[[   4.312   80.037  -94.228 -144.716 -145.262]
 [  46.586  -77.045  -85.095  156.200  141.134]] gives 4.312

[[-165.762  140.700 -176.455  161.048]
 [ 117.974   54.324  -77.539  170.818]
 [  64.466  226.436  -68.381  105.578]] gives 117.974

[[-13.88  -1.06 -18.73 -16.49]
 [ 15.52 -13.49  -0.89   3.14]
 [ -8.23 -12.74 -18.73  -5.92]] gives 15.52

[[ -99.20  190.60  -93.50  -48.41  118.96 -116.45]
 [ 117.53   -7.39 -126.09 -160.68 -113.28  142.99]] gives -99.20

[[ 15.871  -2.167   1.927 -11.920   3.198   2.516 -13.196]
 [ -7.684  -2.067   1.591   7.147  -2.388   3.077  -0.341]] gives 15.871

[[-1.70 -1.97 -2.01 -1.92  0.48  1.11]
 [-1.80 -1.93 -2.01 -1.80  0.72  0.87]
 [-1.99 -1.47  1.80 -0.48 -1.95 -1.97]] gives -1.80

[[ 1.2 -0.1 -1.9 -2.1 -2.0]
 [ 1.3  1.1  2.2  0.4 -0.7]
 [ 1.8  1.9  1.6 -0.3 -1.5]] gives 1.3

[[ 0.01  0.00 -0.13  0.00  0.00  0.00]
 [ 0.13  0.11  0.07  0.17  0.11 -0.11]
 [ 0.00  0.00  0.03  0.01  0.00  0.01]] gives 0.13
---
[[+2.79,+0.33,+3.06,+2.17],
[+3.12,-0.58,+2.42,+1.16],
[+4.48,-0.51,+3.97,+1.45]] -> +3.12

[[+1.58,-2.05,-0.55,-0.86,+0.71,-0.14,-0.60],
[-5.89,+2.32,+4.59,-3.28,+4.09,+4.54,+4.74]] -> +0.71

[[-0.23,-2.01,+4.63,+0.80,+1.62],
[-0.29,-2.09,+4.49,+0.29,+1.29]] -> +1.62

[+4.86,+4.23,+1.68,-4.99,-1.29] -> -1.29

[+4.66,+5.62,-2.08,-2.68,+2.25,+5.51] -> +2.25

[[+5.03,+2.25,+0.88,+0.21,+5.50],
[-1.82,+0.02,-0.77,-0.57,-3.20],
[-1.18,-0.06,+0.30,+1.86,-2.07]] -> +5.50
---
[[+0.00,-2.03,+4.35,+1.98,+2.39,-1.18],
[+0.83,+3.54,-4.91,-5.93,-1.81,+1.93],
[-1.64,+0.56,-2.45,-5.47,-0.82,+4.33]] -> +0.56

[[+1.07,+2.13,-0.51,-1.41,-1.09,-0.61,+0.30],
[+1.47,+3.04,+2.18,-1.59,-0.14,-4.41,+1.91],
[-2.63,-2.07,-3.29,+1.66,-0.24,+3.96,-0.42]] -> -2.07

[[+0.59,-0.99,-0.51,-0.38,+0.51,+0.17,+1.28],
[+2.35,-1.07,+0.05,-5.23,+1.83,+1.44,+1.68],
[+0.08,-1.44,-0.92,-0.35,+0.63,-0.45,+0.00]] -> -1.44

[[+1.78,-4.64,-2.87,-3.62],
[-0.49,-1.87,-4.83,-2.11],
[-2.93,-2.18,+4.00,-4.43]] -> -2.18

[[-0.65,+0.33,+1.16,+1.44,+0.89],
[+1.26,+1.50,+0.16,+1.41,+3.65],
[-4.27,-4.48,+0.70,-1.68,-3.81]] -> -4.48

[[-4.37,-0.17,+2.84,+0.02,-1.57],
[-4.86,-1.81,+2.89,-2.83,+1.38],
[+1.75,-1.34,+0.65,-3.45,+1.80]] -> -1.34
---
array([[-0.186, -0.510, -1.966, -1.743,  0.350,  1.943],
       [-0.397,  0.021,  0.128, -1.702, -0.028, -1.520],
       [ 0.053, -2.284,  1.316, -0.629, -1.574,  1.011]]) -1.966

array([[  5.7,   4.7,   5.1,   2.2,   6.2],
       [ -8.2,  -1.4,  -4.4,  13.6, -10.7],
       [-10.7,  -2.5,  -6.1,  15.7, -13.8]]) 5.1

array([[-0.61,  1.16, -1.67, -1.79,  0.58,  0.16, -0.92],
       [-0.91,  0.15,  1.53,  1.45,  0.09,  1.49, -0.81],
       [-0.53,  0.20,  2.28,  2.47,  0.34,  1.40,  0.32]]) -1.67

array([[-0.089, -0.126, -0.066, -0.185,  0.023, -0.030,  0.032],
       [ 0.001,  0.002, -0.021, -0.021,  0.010,  0.000,  0.003],
       [ 0.108,  0.162,  0.085,  0.246, -0.011,  0.027, -0.014]]) -0.066

array([[ 107.1,   28.9,  -38.1,   86.6],
       [ -18.5,  -72.0,  109.1,  123.4],
       [ 180.8,   16.5, -148.6,  -17.9]]) -38.1

array([[ 0.01, -0.11,  0.03,  0.08, -0.06,  0.02,  0.04],
       [-0.03, -0.09, -0.03,  0.06, -0.07, -0.08,  0.02],
       [-0.04, -0.06,  0.01,  0.15, -0.01, -0.16,  0.05]]) 0.03

array([[ -26.7, -208.9, -127.7,  -71.7,   14.8,  108.3],
       [ 145.4,  -73.9, -106.3, -189.3,  206.6,   40.8],
       [ -17.8, -185.6,  -70.9, -126.8,   -5.2,   98.6]]) -127.7
---
[[-11  -4  -3   7   4]
 [ 13 -17 -13  -5 -11]
 [ 38 -43  10 -30  21]] => -13

[[-26  -1  -4   9  42  24]
 [-11   7  -1  15  30  16]] => 15

[[3 6 8 5]
 [9 3 8 4]
 [4 0 7 6]] => 3

[[92 57 73 26 51 76 19]
 [77 12 83 70 24 55 60]] => 24

[[ 584  699 -428 -486   75  -87 -560]
 [ 415  935  266 -257 -232 -445 -625]
 [ 162  497  460 -581  -39 -735 -374]] => -232

[[934  48 367 589 403 110 443]
 [180 590 992 561 747 796 777]] => 747

[[4 3 6 4]
 [4 9 0 6]] => 9

[[ 628  -58  -44  -35]
 [ 646 -464  -51 -132]
 [ 681 -659 -143 -315]] => -464

[[63 47 33 22 75 37]
 [57 31 60 78 40 42]] => 78
---
Input: array([+0.16, +0.04, -1.51, -0.36, +4.46, -0.48])
Output: +0.04

Input:
array([[-0.01, -0.86, +3.17, -0.58],
       [-5.08, -0.10, +1.48, -0.85]])
Output: -0.10

Input: array([-4.73, -3.15, -1.04, +1.67, +1.85, +1.16])
Output: -3.15

Input: array([+3.69, +2.28, -0.52, -2.34, -5.94])
Output: +2.28

Input:
array([[+4.67, -3.17, +3.27, +3.81, +0.57, +2.15, -1.74],
       [+0.85, -0.17, +0.34, +1.61, +1.38, -1.26, -2.39]])
Output: -0.17

Input:
array([[-0.88, -0.92, -0.57, -0.21],
       [+1.70, +5.57, +0.37, -0.93],
       [+0.04, -1.63, +0.00, +0.03]])
Output: -1.63

Input: array([+5.83, -4.36, +2.39, -1.53])
Output: -4.36

Input: array([+4.76, +5.67, -1.45, -2.35])
Output: +5.67

Input:
array([[-1.40, +2.53, +0.78, +2.56, +4.00, +2.17, +2.42],
       [-4.09, -1.41, -3.47, +4.43, -4.87, -5.89, -3.50]])
Output: -1.41

Input:
array([[+0.05, +2.73, -2.66, -3.02, -2.99],
       [+1.28, -4.84, -0.05, +1.37, -1.58],
       [+0.19, +0.23, +3.91, -1.48, -2.67]])
Output: +0.23
---
[144 144 159 113 205  25] -> 144

[[-36  25   3 -43  -6  14  49]
 [ -1  20   5  35  -7  18  13]] -> 25

[[3810 3252 6358 5228]
 [3623 8923 2135 4792]
 [1641 5205 3851 4452]] -> 3252

[[11 63 55 57 36]
 [75 60 64 46 50]] -> 63

[ 35 896 799 753 506 155 693] -> 896

[[ -26 -147 -673  572 -422 -403]
 [ 170 -122   72 -607 -375   68]] -> -147

[[ 133  469  -80  623  291  -50]
 [-285  -34 -157 -435 -750 -841]
 [-524  129  775  -95  370  429]] -> 469

[225 202 237 127  58] -> 202
---
[+2.41, +4.09, +5.36, -4.22, +0.14, -3.58] yields +2.41
[+0.22, +0.72, +0.19, -1.40, -4.48, -1.81] yields +0.19
[+1.72, -2.09, +0.86, +0.49, -4.64] yields +0.49
[[+2.38, +5.81, +6.12, +3.24, -0.13], [-1.75, -1.53, -0.57, +0.14, -0.14], [-1.97, -3.08, -3.33, -1.41, +2.00]] yields +3.24
[-4.19, +4.68, +3.70, -1.18] yields -1.18
[-0.68, +5.52, -0.40, -5.63] yields -0.68
---
[[+1.37,-3.17,-4.59,-2.78,-0.01,-1.44],
[-0.64,+5.73,+0.35,-1.42,+0.23,+2.22],
[+0.07,-6.15,-1.89,-3.42,+1.29,-3.20]] ==> -6.15

[+0.55,+3.53,-2.35,+5.62,+3.72] ==> +0.55

[[-1.89,+4.86,+3.02,-5.31,-1.78,+3.46],
[+0.04,-0.06,-0.06,+0.03,+0.04,-0.06]] ==> -0.06

[[-1.75,-2.56,+0.46,-0.81,-2.57,-2.53,+5.13],
[+0.69,+3.24,-1.22,+0.18,-4.85,-1.69,+0.59]] ==> -1.22

[-5.01,-1.18,+0.16,+4.10,+3.01,-2.12] ==> -1.18

[[-1.58,+0.74,-2.68,+0.95,-4.46,+0.99,+1.53],
[-4.02,+1.25,-1.01,-0.53,-0.86,-1.23,+2.78]] ==> -1.01
